The rows of Y fall into 5 groups, which share some directions, and each row is roughly a mix of its group's hidden directions, except some rows that fit no group.
Y (172 x 10):
[[ 10 -16 -20 -47  10  -9 -10   4   2  10]
 [ 10  31  25  22  -9  -1  -1 -23  16 -19]
 [ -4  26 -11  22 -12  -9  39  18   0   5]
 [ -1  13  21  27 -14  32  22   1 -17   6]
 [ 30 -15  -9  19 -15  15  -9  36   0   1]
 [ -9   4  -2  34   2   2 -14 -29  14 -30]
 [-41   8  27   8  14  10  -9  11  -7  18]
 [  2 -14  -7 -27  16  22 -21 -28   6 -21]
 [  9 -11 -12  12  28  20 -33  -1  25   7]
 [ 10 -21  -2  -7 -15  -2  42 -12 -18  19]
 [ 15 -20   4 -12 -15   2 -19  30 -16  30]
 [ -5 -18 -21  -4 -10 -42  19  17   9   0]
 [ 15 -21  29 -21  20  15  -6 -10  25  -8]
 [ 32 -13   9  24 -10 -24  19 -12  19  -1]
 [ -5  31 -13  16   7  17   9  37 -14  -6]
 [ 21   5   4 -29  13  33   1  22 -14  13]
 [ 21 -10 -35  -1   2  13  -3  35 -15  -2]
 [-31 -12 -14 -33   6  25  14  13   3   2]
 [ 19 -28 -29  -9  14  11 -27 -11  -7 -11]
 [  4  17  18   9 -30  15 -11 -31  -4 -22]
 [-12 -12  -6  29 -30   6 -16 -27  -8 -16]
 [-21 -10 -16 -11 -27 -23 -22   8  23 -13]
 [ 19 -24  31  -9 -12 -19  17  22   7 -11]
 [-14 -21   1 -11  21  22   2 -34  15 -19]
 [ 11 -24  22  15   3   6  -2   8 -43   6]
 [ -7  11  -2 -40  25 -26  -5 -15   0 -11]
 [ -3  42  25  27  -4   7  13  -8   1  -6]
 [  0  13  31  27  -8  20  -5 -21  11  23]
 [ 25  12  12 -41 -20   2   9 -16  -7   3]
 [  9  -2   6 -19  13 -22 -37 -18 -17  18]
 [ 20  -6  10 -10 -35  15 -13  32 -10  -1]
 [  6  10 -21   8  39   9 -21  -9  25  -9]
 [ -5 -20 -20  23  -1  22 -26 -23 -15   8]
 [-24  27  24 -11   0  22   9   8   8 -27]
 [-19 -23  -3   3  -3 -30 -18 -34   8  -8]
 [ -5  26  -2  16  13  19 -14  11  27  29]
 [-15 -21 -17  19   6  31  23  12 -15 -12]
 [ -1  -7   8  19  12  36  32  -2 -21  10]
 [-14 -16   0   9 -13  22  25  30 -15 -23]
 [-25  12   6 -30  13  33 -10 -11 -10  12]
 [  8 -32 -16  27  -8 -19  -5 -20  17 -12]
 [-21   6 -37  -5   2 -10  -6  -5  31 -20]
 [  9   5   5 -46  12  17 -18 -18   3   8]
 [-10 -16  10  -3  15 -27 -12  -4  42   9]
 [ 14 -35  17   7 -29 -17 -10  13  10 -12]
 [ -5  -7  10  -4  -6 -44 -31 -17  -4   3]
 [ 23 -14   1  20  -3 -17 -19  20 -24 -25]
 [ -4   0   4  16 -13 -16  48  -8 -17   0]
 [ 14 -22  10  23 -29  -1  17  29  -3  10]
 [ -8 -18   5 -25  -9  27  22  15   5  29]
 [ 18  -4   4  11 -34  -4  22  25 -22 -12]
 [ 35 -26  10 -17  -1 -17   7 -11  23  10]
 [ -3  15  14 -37 -16  27 -12 -16   5 -16]
 [ 31   9  -8  25 -31 -21  -4   6 -13   7]
 [ 20 -19  -2  14   5 -35  20  10  25 -10]
 [-33  12  29   0  15   3   1  13 -12  28]
 [  4 -21  -1   5 -38   4  -4  21 -23  23]
 [  1  27   5  -5  30 -10  28  12  26  -1]
 [  4   5 -41  -3  20  -4  22   4  14 -24]
 [ 11  -1  15   4 -30  12 -16 -14  30 -24]
 [-10  17 -14  22  -7   7  31  -5  32 -15]
 [  7  -3  27  27   6  13  20 -31  17  -2]
 [  5 -28  21  24 -29   6   9 -11 -16 -15]
 [-11  26  43  23  -2  -5   2 -10   8   7]
 [  3  -2  22 -30 -13 -26 -30   1  -2  16]
 [  0 -30  26 -17 -26 -25 -10   6  10   0]
 [-17  -8 -14  20 -11 -28  13  36  -4  -1]
 [ 16  -5  23  32  17 -18  14  19 -18   7]
 [ 34  14  27 -12 -24 -11  15  -3  -1  16]
 [ -8  -7   4 -32  20 -22 -25 -23  12 -12]
 [  9  -2  17 -13  23  39 -21 -18   2  -4]
 [ 19   6  11 -22 -13 -25  18   4   9  35]
 [ -4  10  16   1  13 -14  35 -24  29  -7]
 [-22 -27   4  -1 -15  24 -34  -5 -14   6]
 [  0   4  14 -44  26  12   9   9 -14   8]
 [ 13  29  34 -24   4  16 -17   0   9  -8]
 [-23  22  -7 -25  12  -3 -25 -29   8  -6]
 [-14   1  46  18 -10  24   0  11   3  -1]
 [-20  28  21  -3   5  -9 -29  14  16  19]
 [-17 -14   5  28 -22  28  28   0   1  11]
 [ -4  25 -17 -27  22  -6   3  -6  18 -29]
 [-13 -29 -10 -27  -2 -25  -8  27   2  11]
 [ 36   4  11  -4 -26  11  -2  26 -14  16]
 [  0  -4   7  -9   2  38 -12 -39  -9  11]
 [ -9  26 -27   1  24  -4   3  14  33   7]
 [-15  29   9  25  23 -13  13 -13  19 -17]
 [ -7  11  42  -3 -18  -2  -4 -31   9   5]
 [-10 -41 -23  -8  -8  -1  -4 -25   4 -20]
 [ 22 -15  -7  38  -3 -19   6  19 -11  18]
 [ 10  32   9  11   5  45  -3  -2  -3   7]
 [  4  25  21   7  -1   7 -23  25   1 -33]
 [-15 -22 -29  16  11  19 -22  25  -8  -5]
 [-22 -23   3  38  -5   8  21 -14 -15   2]
 [-22  -2  14   4  17 -31  23  -7  30   6]
 [ 19 -33   2  14 -16  -4 -14  -5 -33 -14]
 [-13 -11 -14  31   3 -29  -2  -8  -2 -32]
 [-31  22   5  27 -19  17   1   2 -23   0]
 [  3 -24  -9  11 -18   9 -46  -3  11  -2]
 [-19  31   4  -4  13  -8   1   2  34  26]
 [ 33   7  -2 -27 -21   2  11  11  25 -14]
 [  5 -17 -21  28 -31  -4  -5  -1 -25  17]
 [ -6 -25  34  -3 -23  -1 -20  -8  23  -5]
 [ -6 -21 -12   6 -33  13 -27   6 -28   1]
 [ 21 -21 -36 -12   7  24  18   5  -8  -6]
 [  9 -34 -41  -8   3 -12   1 -13  -5  -8]
 [-16   4  15  -2 -13   0  11  33 -14  37]
 [ 12  -1  35  26 -20  -8   1  18  16  18]
 [ 19  24   6  -5  32 -35   0  -5  11   0]
 [-31 -21 -16  26 -18  19  18  -3   7  -2]
 [ -5   9   6 -47   9 -12 -20  -6   6  17]
 [ 13 -18  -6  26 -10 -16  23   6  -4  36]
 [ 23  -7   9   0 -12 -10   7   6 -35  35]
 [ 11   1  -9 -44  14   4  -9 -29  11  -6]
 [-15 -15  18  -7  -2 -12 -26  -7  41  10]
 [  2  50  -2   1  12 -18   0   5 -11  17]
 [  2 -32  30  10 -20  15 -22 -11  -9  -5]
 [-35  26  -6  -6  14   2  -3 -31   7  14]
 [ -2   4   2  13  -4  20 -14  37 -10  33]
 [-26  25  32  10  -4 -20   7 -13  18   1]
 [ 29 -11  -9  33  -2  17 -19   3 -23   8]
 [-22  -1  25 -18  21  30 -10  -3  11 -19]
 [ 30  -7   6  -9 -33   2  -9 -32   0 -11]
 [  3 -42 -16  -9   2  -4   4 -18  26 -15]
 [ 12  -3  14   8  -6  29  18 -39   3 -14]
 [ 14 -33 -19   3 -18 -11  -5 -18  25 -18]
 [ -1 -14  15  -5  -9 -15  -1 -35 -27  26]
 [-15  33  32 -24   3   2   9 -19   8  -1]
 [ 40   4  11  13  16  -8 -20   2 -29  -1]
 [ 29  32 -15  12  -3   9   5   5  30  -9]
 [ 33   6   6 -17  23  10  16  18 -16 -22]
 [ 21   7   9  -4   3  25  -7 -40  -2 -23]
 [ 19 -10   2 -21   9   6 -35   5 -25  21]
 [ 24  30   9  17   5   9  33   4  15 -12]
 [ 10  37 -17  -5   6  19  14  30  -6   9]
 [ 21 -22   2 -20   1  36 -16 -21   9   9]
 [-18  16  15  22  -1  16 -28  30   2 -15]
 [-18  12  -8  20   3  -4  -5 -39   8 -29]
 [ -1 -21 -36   8  21 -25  12 -16 -12   0]
 [ -8  20   7 -17 -19 -14  -8 -19  33  23]
 [  7  21   7   2 -19   6  39  16 -26  -7]
 [ 23   2  15 -15 -33  27 -16  19  -1   2]
 [-22 -14  36 -15 -15 -16  -3 -11  24   9]
 [ 41  11  16  14  20  -6  -1   7 -24 -10]
 [ -6 -16  -3 -28   2  11 -29  34   0  15]
 [ -7 -30  24  14 -36   9 -10 -12  -7  -1]
 [-28 -10  -3 -34   9  19  -6  27  -3  12]
 [ 12  -8  -3  36 -18  16 -15 -16  -6  28]
 [  4   6   6 -15   5  34  33  28   0  -7]
 [ -7 -21  37  -2 -17  -3  23   9   0  25]
 [-12 -29  -5 -27  27   4  -8   5  17 -24]
 [-12 -26   0  19  -2 -33 -17  -2 -21 -21]
 [-17  39   8 -12   3   1  23  22  -4  18]
 [  9 -20 -26  31   8 -15   6  23  20  -7]
 [ -8   9   7 -22   1  25 -24  36  -9  11]
 [ -2 -19   5  44   9   0  18  -3  23   9]
 [  3 -10   5  21 -12 -22  30 -27 -12 -20]
 [ 20  -4   2   1  17 -30  23  26  22  -8]
 [ 17  14 -10  30 -24  -7  12 -18 -16  25]
 [-21  -7   1 -19  15  -7 -29 -37   7  -1]
 [  2  20  -9   1  46   6  18 -17  -2 -12]
 [  6 -12 -27  23 -18 -13  17 -17 -14  27]
 [ -4 -12 -18 -18  12  25  -8 -41  -7   5]
 [ 11  22  35   6   7   5  -2  35   2  15]
 [-10  18 -15  -8  11   7  44  -5  19 -15]
 [-29  31  24  -3   7  29   4   1  -8  10]
 [ 26  18  -2 -16   8  37  13  20   4   8]
 [ -2  21   9 -33  11  22 -22   6  12  22]
 [-19   9  10  -4  -2  23  46   2  15   0]
 [-14  10   5 -14  36  14   7 -35 -12   0]
 [  2 -20 -24  32   0   6  13   8   2 -34]
 [ 17   1  27  -4  -9 -27  23   4  -2  32]
 [-31 -32 -13  20 -15  16  14   7  -7 -10]]
In each list below, two rows fit none of the groups, and each other row fits one group, some only roughly. Which are they? Name them in the order they come.
  * j_159: [-32  20   2  10  -4   2 -11 -32  24  -5]
  * j_121: [ 12 -38 -22 -12 -23 -13   0  -6  -7  20]
  * j_647: [  5  -4 -25 -21  12 -18  15 -36 -17  -6]
  * j_55: [ 27 -17 -16 -10 -18  28   7   7 -10 -27]
  * j_259: [  3  46 -21   8  14  -2  17  -5   2 -15]
  * j_835: [-16  -9   1  24  -7  15 -12  45  -2   4]
  * j_33: [ 21 -31 -12   7 -23  -7  10 -33   3   4]
  * j_360: [  0 -10   1 -14  -2 -18 -47  23  -7   2]
  * j_176: [-26 -22  -7  21   8  20   2 -22  25 -13]
  * j_206: [-23 -35 -20  20   5 -11  -9 -12 -20 -10]
  * j_476: [-44 -10  -4   1  -1   7  13 -27  10  16]
  * j_670: [ 14  18  -5 -32  28 -19  18  14  -9  -8]

j_55 j_176
  * j_539: [-23  31   1 -15  29  10  13  24  -3   2]
  * j_182: [ 19 -29 -18 -21   3 -26 -23  -4  -8  12]
  * j_393: [  8 -22  21   8 -17  31  21 -23 -13   4]
  * j_981: [-30  19 -12 -32  21   6   8 -10  -9  15]
  * j_474: [-17  -6  35 -29   7  15 -10 -23  -6   7]
  * j_446: [ 14 -25 -28   4   6 -24 -30  11   4  12]
  * j_350: [ 10 -17 -17  23 -12  22 -25  -7   7 -29]
  * j_657: [ 43  -8  25 -14   3  -6  11  19  -1  11]
  * j_385: [-12  25  -4   8  12  24 -28  19 -18 -19]
  * j_812: [-21   2   1   1  -7  28 -32 -20   3 -27]
  * j_138: [ 28   1 -24  16 -20  -9  10   8 -33   9]

j_657 j_138
  * j_599: [ -9  14  10  21   3 -18  41 -14  10  18]
  * j_952: [ 34  34   2 -11  -7  -8 -16  15  -6  19]
  * j_47: [ -1  41  -6  15 -20  18  19  18   4  -5]
  * j_510: [ 24   6 -23  27 -19  28   1  17  12  -2]
  * j_899: [ 19 -22   1  29 -21   1 -19  11  20 -19]
  * j_197: [-13  -4   9   2 -18 -34  24  20 -22  13]
  * j_832: [  1   3 -31  13  16   6 -10  14   0 -41]
  * j_978: [ 14 -23  11  28 -23 -18  -5 -25  15  -2]
  * j_934: [ -9   0  29  25 -15  20  11 -28  19   3]
  * j_380: [  7 -18 -16   1   0  14   0  22   5  46]
  * j_367: [ -2 -26 -25  15  -6  14 -17  22  20 -21]
  * j_712: [ 31 -14  18 -39  14  11  -3  -4   2   9]
  * j_439: [  4 -14  25  14 -18  32 -18   6  24  -5]
  * j_280: [ 26 -25  -4 -25   3 -27 -14   8  -6  21]
  * j_98: [  2  -1  43 -11 -17  -5  13  -9  27 -10]

j_712 j_280
  * j_903: [-20 -22 -31 -12  20   1  -9 -25 -14 -11]
  * j_688: [ 20 -22 -13  -4 -16   7 -27  -4  35  -5]
  * j_69: [ -3  18 -14  19 -12  41 -10  12  -6  20]
  * j_943: [ 26   7 -27  -4  27  16   4  19 -24  -1]
  * j_397: [-20  17 -12  12  27  18   7   3 -18  32]
  * j_35: [  1 -27   5   8 -26  -1 -16 -19  32 -16]
  * j_216: [-26 -17  -3  11  -2   2 -14 -31  -6  34]
  * j_953: [ 11 -16  23 -33 -23   0  -3  20 -21  -3]
  * j_374: [-38  21  17   5   0 -24   0 -23  -8  -5]
  * j_488: [ 17  17 -21 -30  -2  22   1  13   9 -28]
  * j_106: [ 31  19  19  15 -17  -6   8  -8  -1  33]

j_688 j_374
